Rotation paths and how fast each direction turns (degrees a step):
Each turn is a multiple of 5 degrees from 10 to 175, or 0.
Each row of a path follows its step; steps can be skipped.

step 0: [ 12  22 -20  35 -30   6  33   1  29 -22 -12 -26  10  13 -10 -12 -12 -30
  32   9 -17  10  37   6 -14 -23  11   7  16   0 -18 -25  26   5  28  28
   7 -11 -10 -25  -5  -7   2  42   3 -27]
step 1: [ -2 -12 -29  -9 -10  -4   0 -21 -13   0   2  10 -23  -2  20   4 -17 -42
   1 -11  19  39  -9   9   2 -34  -5 -39 -13  37 -36 -11   5  22  19  25
   9   5 -40  -2   5 -13 -30  13   7  35]
step 2: [-25  21 -17 -38 -11  -1  15 -24 -15 -26 -49  20 -31 -21 -22 -34  -8   2
 -23  -8   9 -11 -42 -22  -1  -1 -30   5  -5   8 -22  -3  -8  -8 -28  26
  -3  13   2 -16  23   9 -23  -7  -9 -14]
step 3: [  6  19  14 -39 -30   0  -9 -17  10  -3 -29 -23  16   8 -18 -22  28   7
 -17 -20  12  -4  10  27   1 -42   8  48   0 -23 -16 -10  12 -38   5  13
  39 -18  -6   5   2   5  23  17   6 -21]
step 4: [ 12   5 -26 -26   9 -32  10  31   9  19  22 -19  -6 -18  32  13  20  14
 -22  -2  -8  10   5  37  -3   8  -5  10  -7  30 -12  10  23 -23  48  16
  31 -10 -34  19   2  25 -32   5  -7   3]
step 5: [-14 -11 -17  -1 -15 -18  50  16  37   0 -18  -1 -31 -20   2 -27 -12  10
  30  34  -1   4 -26  12  -6  15 -35   9 -14   3   8  27 -18  16   2  22
 -19 -36 -10 -16 -22  22 -10  20 -26  -6]
step 6: [ 21  17  16 -18  -1  26  -5 -12  26   5  14  -1   9   0 -15 -25 -27  -7
  44 -30  -1  15 -24   3  -4 -25  -6 -14 -37 -39 -28   1 -15   1  10  35
  -7 -14 -29 -10   4  13  42  26   4  14]
step 7: [ 25  29  26  -7  -6  -1  -6  10  -3 -14   7  21  -7  -3  20 -17  -8   2
 -40 -27 -44   5   0 -29   1  -2  15 -10 -32  23 -15 -11   4  15  13   5
  19   2 -57 -27  30  27 -19  -9  16 -14]
step 8: [  3 -21  32  -3 -45 -13  13  -1   0  15 -48 -14 -34 -10 -14 -14  14 -18
 -26  19 -21   8  -9   3 -22 -11 -14  23 -25  18 -11 -13  -5  15  -3 -36
  -1 -49   5  16  24  13 -12 -18  -3   3]
step 9: [ 10  41 -17  -5   2   2 -17  27  11  12 -15 -59 -13 -10 -16   3  30 -14
  24 -22  16 -30  -9  17 -22   8 -21  -5 -29  -4 -28  -4   5 -33   8  -8
 -18 -20  18  10  30   8   5  17  15  31]
step 10: [ 20  24 -23   4 -31   7   3  28   3 -11  16   0   2  20   5 -16  24  12
   2 -10  33 -17  24  26  11  12  -5  -8   3  13   0  18 -20   8  26  -8
 -11  -8 -27 -73   3  27 -31  17  22  -9]
step 11: [ 34 -31  -9   2 -31   8  31 -13 -28  19  19  13  27 -15 -37  -9  -7  -8
  10  15   5  35 -21   9 -17 -22 -13  -6  13  13 -34   2 -14  24  24  -6
   0 -14   6 -21   8  50  -7  -6 -24  -5]
[ -2   6  -5   3   5   3   7   2  -4  -1   9  14  -4   1   7 -14  -9 -11
   5   3  -8   5   4 -12  -4   0   2   2   5 -10   0 -11  -4   2   8  -2
   2  -9  -2   3  -3  -1   4   2  -1   8] | 60
[  1  -3  -7  -2  -5   5   8   1   0   9   8  -5   0   0  -5  10   7  11
   6   4  -1  -9   2  -3  -3   6 -10   5  10  -1  10   5  -5 -13  14  -3
   5  -5  -4  -5  -5  -2  -1   7   2   6] | 65
[  4   1  -2  -4  -8  -3   6  -1  -1   4  -4   9   0  -2   2   5  -7  -2
  -7   3   8 -10   4  -2  -2   0   5   0 -21   1  -6  -1   6  -5   8  -5
   1   2   4  -8   1  -1   4  14 -16   2] | 0
[ -1  -3   3   7  -4 -10  15  -6  -2  -4   0   8  -3  -2   2   7   0   3
  -5  -1  -4  -6  -4   7  19   0  -6  -7   6   2  -1  -6  -2   0  -5   2
  -1  -7   3   2   6  11   3  -5  -3  13] | 115
[ 9 -4  0 -5  5  3 -9  2  7  3 -1  6 -1 -1 -6 -6 15 -1  7 -7  1  6  6 -8
  5  4  3 -9 -2 16  5 -8 -2 -8  0  6  1  4  2  8 -2  6  0  6 -8  9] | 135

step 0: [ -2 -10  37  22  16 -14 -16 -18  16  -5 -50  40  22 -13 -13   4  40  16
   3 -22 -11  15 -34  22 -11  17 -11   7  28  16  11   2   8  27   6   0
 -39  20   7  12 -12 -23 -15 -15 -34  32]
step 1: [-26  17  30   0 -16  -8  -2 -35  -9 -23  28  -2  41 -61  -4  -2   9  22
  -9 -34  13  -3 -40   5   0  22 -22  24  24  -5  18  30   6  17   4  18
  -5  -6 -11 -22  25   7   1   3  25 -26]
step 2: [ -6 -22   2 -32  -4 -38  10   3  -8 -24  22  26 -14  18 -23   1 -29  -2
  -9 -34 -25   9 -26  18  14  32 -31  22 -34  24  27   8 -14  15  36  18
   7 -25 -21  17   0  42   0  10   7  11]
step 3: [ -3 -24  20  12  -9   0  11  14  -5 -22 -17  -8  37  -5 -26   2 -14  13
  46  18  -1  30  10  -2  30  32 -25  -3 -38 -19  38  -5 -14  21  32 -25
  17 -20 -20 -10 -11 -37 -12 -14 -28  13]
step 4: [-10 -12   5   3  15   5  37   1  -8 -16   9  -6  14  -9   9 -28  20  30
  43   0  11  13  10   5  -7  35 -19  28  41  20  -9  21 -26 -50  21  -2
  11 -34  31 -26   6 -16   9  20  -9  31]
step 5: [-12  12  -5  -9  -3 -27   1  27  22 -23 -23  15 -32 -14  -5 -22  10  15
  12  -2  13  73 -37  -4 -35  35  -6  17 -18   2 -13  11  29  12  -6  18
  -8  15  33 -13  -4   5   9  29   0  22]
step 6: [-15  18  -1 -22 -14 -12  31 -15  52  11 -24 -32 -20 -15 -32   4  -4  56
  14  -4  -6  -7 -38   0 -15  -5 -22  10  -4 -62  25  15   5   9   4   6
  -1 -18 -10   3  18  -3  -1   5 -17 -16]
step 7: [  0  22  -6 -10  37   4  -5   1   1  14  11  23  -8  23   6  10  14  27
  -1   4 -15 -47 -20 -20  17  16 -38  42 -12 -20  29  15 -17   8  38  38
 -22   5  -1 -27 -13  -1   2  10 -16  48]
step 8: [-22  19  17   9  34  45  18  -3  15 -15  48  11  22 -21  -6  19  -2  13
  30 -17 -13  36   0   8  16  -3 -35  22 -25   3   8  -7  21  29 -14 -25
  -8  32 -10  -7 -30  -1  15  27 -13  22]
step 9: [-14  -3  14  -1   4   6  -6 -12  33  -2  24  12  20   3  -9  18   6  36
   0 -10  -6  17   4  10 -28  11 -30 -11   4  43  19  44   7 -12 -39   5
  10 -57  -5  26  12   5  22  -7 -49  21]
step 10: [ 32  18  16  10  38 -28 -19  12  10 -10   1  -9   8  -3 -15  -2  -7  10
 -24  -9  25  47 -30  -3 -25  -6   4  12  -9  19  39  32  -7   3  21  23
  32   0 -22 -52   7 -15   8 -29 -12  15]
step 11: [ 30   8   4  28  17 -37  48   3  15 -13 -14   4  19 -10 -57  13   0  28
  13 -24  -3   9  -4  31   5 -32  -2  62   0   1  10   6 -25   3   3  -4
  -6  -6  -2  17  -3 -14   0  13  32   4]
[ -4   0   5  -7  -2   6  -1   6   6  -2   0   1  -8  12  -7  -3  -1  -1
  -1   6   3   8   6  13   5   0   2 -11   8 -10   3   7  -7  15  -5   5
   0  -6   0   3   1   8  -8  -6  -8  -1] | 110
[  3   4 -13 -12   2 -11   2 -12   2  -6  -5  -4  -5   2   4   6  -8 -10
   2   8  -2  -2 -10   1  -3   4   1  -4  -4  -1   9  -4   7  -2  -8  -4
   8  -9 -10  -1   2   1  -1  -6 -10   2] | 100
[ -2   1  -4   3   6  -8   0   4  -1  -3 -10   6  -7  -3  -1  -2 -12   1
 -10  -9   0   8   4  11   1  -4 -10  -6  -2  -3   1  -5   0   0  -1 -11
   3  13   1   5 -17  -1   0   8   1   4] | 130
[ -5  15  16 -15  -3   3   6   2   0   6  -4   0  -1  12   1   3   4   1
  -6  -5   1  -3   4  -9   3  -3   2   3  -3  -3   1  -7   9  -3  -6   1
  10   0   9  -2  -2  -7   1  10  -7   3] | 35
